In the data rows, zero lies at 7.5, halfway between 7 and 8.
Here are some points, each followed by its number:
ndarray[15 10 15 15 8 6 10 9 15 6 9 12 12 15 15 10 15 13 15 14 15 13 15 13 15 15 14 15 13 15 15 12 15 13 12 15 14 9 13 15 12 15 15 15 12 15 10 9 10 13 15 11 15 15 9 9 8 15 15 12 15 10 13 15 15 11 7 15 12 10 15 15 15 9 13 15 15 12 15 15 11 15 15 10 13 15 15 10 14 14 15 15 15 9 12 15 7 11 15 15 15 15 15 15 11 15 15 14 9 11 15 13 15 15 14 15 15 15 11 13 9 14 13 9 11 15 15 8] 0
ndarray[9 6 7 9 10 7 11 8 6 6 9 9 6 8 8 10 8 10 11 9 7 8 6 9 7 9 7 6 10 8 8 10 10 8 8 5 8 11 8 5 8 6 15 8 7 7 6 8 7 9 9 8 7 6 9 10 8 13 6 6 11 10 4 7 9 5 12 5 6 15 8 9 11 9 7 10 9 10 8 8 7 8 6 8 7 10 10 8 9 8 9 11 7 8 12 9 6 7 9 8 8 11 4 8 7 5 10 10 7 5 7 9 6 11 9 6 7 6 5 7 15 10 10 7 9 9 6 7] 1
ndarray[3 8 1 3 4 9 2 6 3 8 0 6 5 0 1 6 3 4 3 2 1 6 4 4 4 3 6 5 4 3 5 4 4 5 4 3 3 4 6 2 4 3 2 4 3 5 4 7 3 3 7 7 6 5 4 4 5 3 3 6 2 3 9 4 2 7 4 7 5 4 3 0 0 4 7 3 2 0 4 4 4 5 2 6 5 0 2 4 6 4 0 2 5 5 4 4 6 6 2 5 0 5 6 5 2 4 2 2 5 6 4 4 4 2 5 6 4 5 6 5 3 4 4 7 4 2 2 5] 2
ndarray[6 8 8 5 6 11 5 6 7 10 7 7 6 8 0 5 4 4 5 7 6 8 7 8 2 11 7 8 5 2 3 5 5 4 6 4 9 7 6 6 8 9 5 6 7 6 5 12 4 4 6 9 7 6 8 9 6 4 5 8 6 7 10 9 4 9 5 5 7 7 5 3 3 4 6 8 4 5 5 15 6 5 6 9 6 10 4 9 6 7 6 4 8 8 7 5 12 9 6 7 5 1 11 7 4 3 5 10 8 6 4 8 1 4 8 7 4 2 4 9 2 7 12 7 6 3 4 12] 3
ndarray[4 7 3 4 5 10 3 6 2 8 4 5 2 4 1 3 3 4 3 1 0 4 6 3 1 2 6 4 2 1 3 5 3 3 3 2 6 4 3 3 4 5 2 3 4 2 5 6 2 2 4 7 6 8 3 6 7 1 2 7 5 1 8 3 1 8 1 5 5 2 4 0 2 2 4 2 2 2 2 14 3 2 4 5 6 2 2 2 1 5 2 0 7 6 4 3 11 7 1 5 0 1 7 4 2 2 2 2 5 6 1 3 1 3 5 8 1 2 4 6 0 4 7 4 1 0 2 7] 4
ndarray[5 6 5 5 7 8 8 5 5 5 9 7 6 7 7 8 6 8 7 5 6 7 7 8 9 6 5 6 5 6 6 7 5 6 6 2 6 8 6 5 8 6 7 7 6 7 7 6 9 8 5 6 6 4 6 7 7 5 6 5 5 7 4 4 8 5 8 7 7 9 8 8 6 10 6 8 5 9 8 6 6 4 6 8 8 9 7 7 7 6 4 7 5 6 5 6 6 6 7 5 8 5 7 6 5 5 7 7 5 6 6 7 4 7 5 5 6 5 7 7 8 5 7 6 7 6 4 7] 5
ndarray[4 6 2 4 5 5 3 6 2 7 0 5 2 0 0 3 2 4 2 2 0 4 3 2 3 2 7 6 4 2 4 4 3 3 3 2 3 2 3 3 3 4 2 3 3 4 3 5 2 2 5 5 7 4 3 2 7 3 3 6 2 1 10 5 1 6 3 5 3 2 3 0 2 1 5 2 2 1 2 6 2 3 3 4 5 0 2 4 3 6 2 2 4 4 3 4 5 7 1 4 0 2 6 5 2 1 0 0 5 6 3 3 3 2 5 6 3 1 3 3 0 3 4 6 3 0 3 4] 6
ndarray[9 11 9 7 9 9 11 8 9 7 5 10 9 8 11 8 9 9 8 9 12 6 8 10 9 8 9 8 9 10 10 9 8 9 9 10 8 10 10 10 10 12 8 8 12 9 8 8 8 10 9 8 8 9 8 9 10 10 9 9 8 10 10 9 10 8 9 8 10 9 10 12 11 11 8 9 8 9 10 7 9 9 9 8 10 7 8 8 9 9 10 6 10 9 10 10 8 8 10 7 8 9 7 7 7 8 10 10 11 6 7 9 10 11 9 9 9 10 7 10 11 10 9 9 11 10 7 9] 7
ndarray[9 8 10 4 9 8 13 6 10 7 15 10 12 11 12 13 10 10 10 8 11 9 8 9 7 9 5 7 9 14 6 12 9 7 11 6 9 11 13 4 9 7 9 7 5 7 15 7 15 11 4 11 6 3 10 8 9 6 11 7 10 14 4 6 13 8 15 3 10 12 9 15 6 15 5 7 15 11 7 8 11 4 12 13 8 12 15 9 7 6 13 15 6 9 7 8 7 6 8 10 15 8 5 10 15 2 9 9 9 15 13 11 8 6 8 5 7 4 15 11 12 10 12 6 8 8 5 11] 8
Which three points above are nearest to each new point by angle? Their numbers follow each, nearest first.
ndarray[5 8 7 5 7 10 5 5 6 9 9 6 6 7 0 4 5 4 5 5 5 8 8 9 1 11 7 6 4 2 4 4 4 4 6 4 9 6 6 6 6 8 5 6 6 6 4 11 3 4 6 9 7 6 7 9 7 4 5 8 7 4 10 7 3 8 4 6 8 6 7 5 3 4 6 10 3 5 4 14 5 5 5 10 5 9 4 8 6 6 5 4 7 8 7 5 11 9 6 8 4 1 10 6 4 4 5 9 7 6 3 6 4 4 8 8 3 3 4 8 4 8 10 7 7 2 2 13] 3 4 6
ndarray[8 7 11 12 5 6 8 9 10 6 6 8 8 10 13 7 12 11 9 9 9 7 10 9 11 7 10 12 8 10 10 6 9 11 9 11 8 7 8 11 9 10 9 10 8 9 7 8 6 8 10 7 9 12 7 8 7 11 10 8 10 8 7 8 11 7 7 9 6 6 11 11 14 5 8 9 10 9 12 8 9 13 11 6 10 9 10 9 9 9 10 10 9 8 9 12 5 8 10 9 11 13 7 10 7 15 12 9 8 9 10 9 13 13 8 10 11 11 8 8 10 8 8 8 9 11 15 4] 0 7 1
ndarray[6 5 5 6 5 5 5 4 5 6 8 8 7 6 6 8 6 8 6 6 7 6 6 6 6 6 5 5 6 6 5 7 7 7 6 2 7 9 6 2 8 5 5 7 6 6 8 6 9 7 5 6 6 2 8 7 8 4 7 3 6 9 3 5 5 3 8 4 6 8 6 9 5 9 5 5 7 9 7 5 7 4 5 8 5 8 9 8 7 4 6 8 3 6 5 7 5 5 7 6 9 7 4 5 6 2 6 7 8 6 5 8 5 5 6 4 7 2 6 7 7 7 7 6 7 4 5 7] 5 6 2
ndarray[8 8 9 5 9 11 7 6 7 9 11 7 7 8 7 9 6 7 7 8 8 6 7 7 9 9 5 5 5 8 6 7 8 8 8 5 9 8 8 5 7 7 8 8 7 8 9 9 9 10 9 8 5 5 10 8 6 6 6 7 8 8 7 7 8 8 12 8 7 10 9 8 5 9 7 7 7 8 8 8 8 6 7 11 7 10 8 9 7 7 9 9 9 8 6 6 9 8 8 8 9 7 10 7 9 4 8 10 8 7 7 9 5 6 7 5 7 5 10 7 9 8 10 9 7 7 4 9] 8 5 3
ndarray[7 8 4 7 8 9 7 9 7 7 4 6 6 5 6 8 6 7 4 5 3 7 7 7 8 5 7 8 8 5 6 7 7 9 7 10 4 7 7 5 7 8 5 6 7 8 5 6 6 7 8 7 8 9 6 5 7 5 5 7 6 6 8 7 6 8 6 9 9 6 5 2 6 5 8 7 5 5 8 5 5 6 7 5 7 3 3 6 6 6 5 4 7 7 7 6 7 6 5 6 2 7 9 7 4 7 4 5 7 6 7 7 9 4 6 5 8 10 8 7 6 8 5 8 8 7 6 4] 2 6 4
ndarray[11 11 11 11 9 6 10 11 11 7 5 8 11 10 9 6 10 9 9 9 11 10 10 8 10 9 11 9 11 13 13 9 7 11 10 13 8 7 9 10 9 12 11 10 12 11 8 8 11 11 11 9 9 13 8 10 8 14 8 9 9 9 7 10 11 8 5 11 10 7 11 10 12 8 11 9 11 7 9 8 11 13 10 7 7 8 8 8 10 11 11 11 9 7 11 10 9 10 12 7 8 11 10 8 9 14 12 8 9 9 11 9 12 12 9 9 11 15 10 7 10 10 8 8 9 12 9 8] 0 7 1
ndarray[8 8 7 7 9 11 8 8 7 11 8 8 7 8 8 9 5 8 8 8 7 5 9 9 7 8 8 5 5 7 7 7 8 6 6 5 10 8 8 7 8 7 6 8 9 6 9 9 7 7 7 5 7 5 7 7 9 7 6 9 7 7 6 9 8 10 10 7 8 9 8 10 5 8 10 8 7 8 9 9 8 7 8 7 9 8 7 6 5 7 9 6 9 9 7 7 11 8 6 8 6 8 10 6 8 5 5 7 8 9 8 9 7 5 7 11 6 5 9 9 8 8 7 8 9 6 6 8] 3 4 8
ndarray[8 7 6 6 9 8 9 7 7 8 13 9 6 9 8 8 5 8 8 7 9 8 8 8 9 6 6 5 8 8 6 7 8 6 9 6 10 10 7 7 9 7 5 8 9 8 10 9 9 7 7 7 7 6 9 8 8 7 6 7 7 9 5 5 7 7 8 7 7 8 7 8 6 7 10 6 9 10 8 7 8 4 7 9 9 8 7 8 6 5 8 8 9 9 7 6 9 6 9 9 11 9 6 7 10 4 7 8 8 8 5 9 5 6 8 7 7 5 10 7 8 7 8 7 6 10 5 7] 8 5 1
ndarray[8 8 8 9 8 7 9 9 11 8 5 8 11 8 11 9 9 7 8 9 7 7 10 7 11 6 10 10 9 9 9 8 11 9 10 12 5 6 7 10 6 9 7 9 9 11 7 8 7 9 9 6 8 10 8 9 6 8 8 9 7 8 7 7 10 7 6 10 10 5 9 9 12 8 10 9 8 7 7 5 8 9 8 7 10 7 8 8 10 9 6 6 10 8 8 8 6 7 8 7 6 9 8 9 6 14 7 5 8 9 8 7 11 10 8 9 10 15 8 9 10 7 5 8 9 10 13 7] 0 7 1
ndarray[9 9 8 11 8 7 9 9 9 8 8 8 10 9 11 8 8 10 10 9 9 9 9 9 11 11 9 7 10 10 10 9 9 9 10 11 7 8 8 10 10 9 11 9 8 8 7 8 7 10 8 6 8 13 8 9 7 10 9 8 10 8 4 9 10 8 7 10 8 8 9 11 12 9 8 9 9 11 9 6 9 11 10 8 9 11 9 9 9 10 10 6 10 8 9 10 7 6 9 8 8 10 8 10 9 10 11 10 9 7 9 9 12 10 7 9 9 11 9 8 8 10 9 7 9 11 12 7] 0 7 1
ndarray[5 7 6 5 6 9 6 9 6 8 5 6 5 5 3 6 4 6 5 4 3 6 6 5 5 6 7 5 5 2 6 5 6 7 6 6 7 4 6 5 4 8 3 6 8 6 5 8 3 3 7 7 8 7 6 7 8 4 3 9 5 5 10 7 6 9 7 7 8 6 5 4 4 4 6 5 4 5 7 9 5 4 6 5 9 3 4 4 6 7 5 4 7 6 7 5 10 9 5 7 3 4 10 6 5 6 4 7 8 7 6 6 3 6 6 9 5 5 4 5 1 7 8 8 6 6 4 7] 4 6 2
ndarray[9 7 8 5 8 5 15 7 6 7 15 11 11 11 12 9 8 9 11 7 10 9 8 10 7 9 4 6 11 10 6 11 8 6 9 5 9 11 10 4 10 6 8 8 5 7 15 7 15 10 6 10 7 7 9 8 8 6 10 8 10 11 4 5 13 6 15 4 9 11 8 14 6 14 4 8 15 12 6 6 9 5 9 12 8 12 15 10 6 7 9 15 7 7 7 7 9 4 7 11 15 8 5 7 13 2 8 9 9 12 12 9 10 7 8 5 6 5 14 10 15 9 12 6 7 6 5 12] 8 1 0
ndarray[9 10 8 13 8 6 9 8 11 7 5 6 12 8 9 6 10 9 7 8 8 8 8 7 9 9 10 10 8 9 9 11 7 10 8 13 6 8 7 12 7 9 8 8 9 11 10 5 8 9 7 8 8 12 8 9 7 11 9 9 9 7 7 6 11 7 6 11 9 5 8 9 10 8 10 7 7 9 6 6 6 11 10 7 8 7 5 8 9 11 7 6 10 7 9 9 6 10 7 8 9 8 9 8 8 15 9 6 7 9 11 6 13 11 8 9 11 15 10 7 10 7 5 8 8 11 10 6] 0 7 8
ndarray[9 7 9 9 7 6 8 8 7 8 3 9 9 8 9 8 10 8 9 8 9 9 9 8 10 8 10 10 8 9 11 9 8 9 7 9 7 9 7 8 9 8 9 8 11 11 7 7 8 11 9 7 8 9 7 8 8 10 9 6 8 7 8 9 8 7 6 10 9 8 9 9 11 8 9 8 8 8 9 7 8 13 7 7 7 8 7 7 9 9 9 8 8 7 10 9 6 8 10 8 7 10 7 7 7 12 10 9 7 8 8 7 7 11 8 9 10 10 8 7 6 9 7 7 9 9 8 8] 0 7 1
ndarray[9 9 11 9 7 7 9 9 10 8 4 6 10 7 10 6 10 7 7 8 8 10 8 7 10 7 8 9 10 11 11 10 7 10 8 14 6 8 7 10 8 9 10 8 8 11 9 7 6 8 9 10 9 11 7 6 7 12 9 9 7 7 8 11 11 7 4 11 10 7 9 8 11 8 11 8 8 7 6 8 5 13 8 7 8 6 5 7 9 9 9 10 8 6 9 7 7 10 9 9 8 11 10 8 8 15 10 5 7 10 10 7 11 9 10 9 10 15 9 7 9 9 6 8 7 9 10 6] 0 7 1
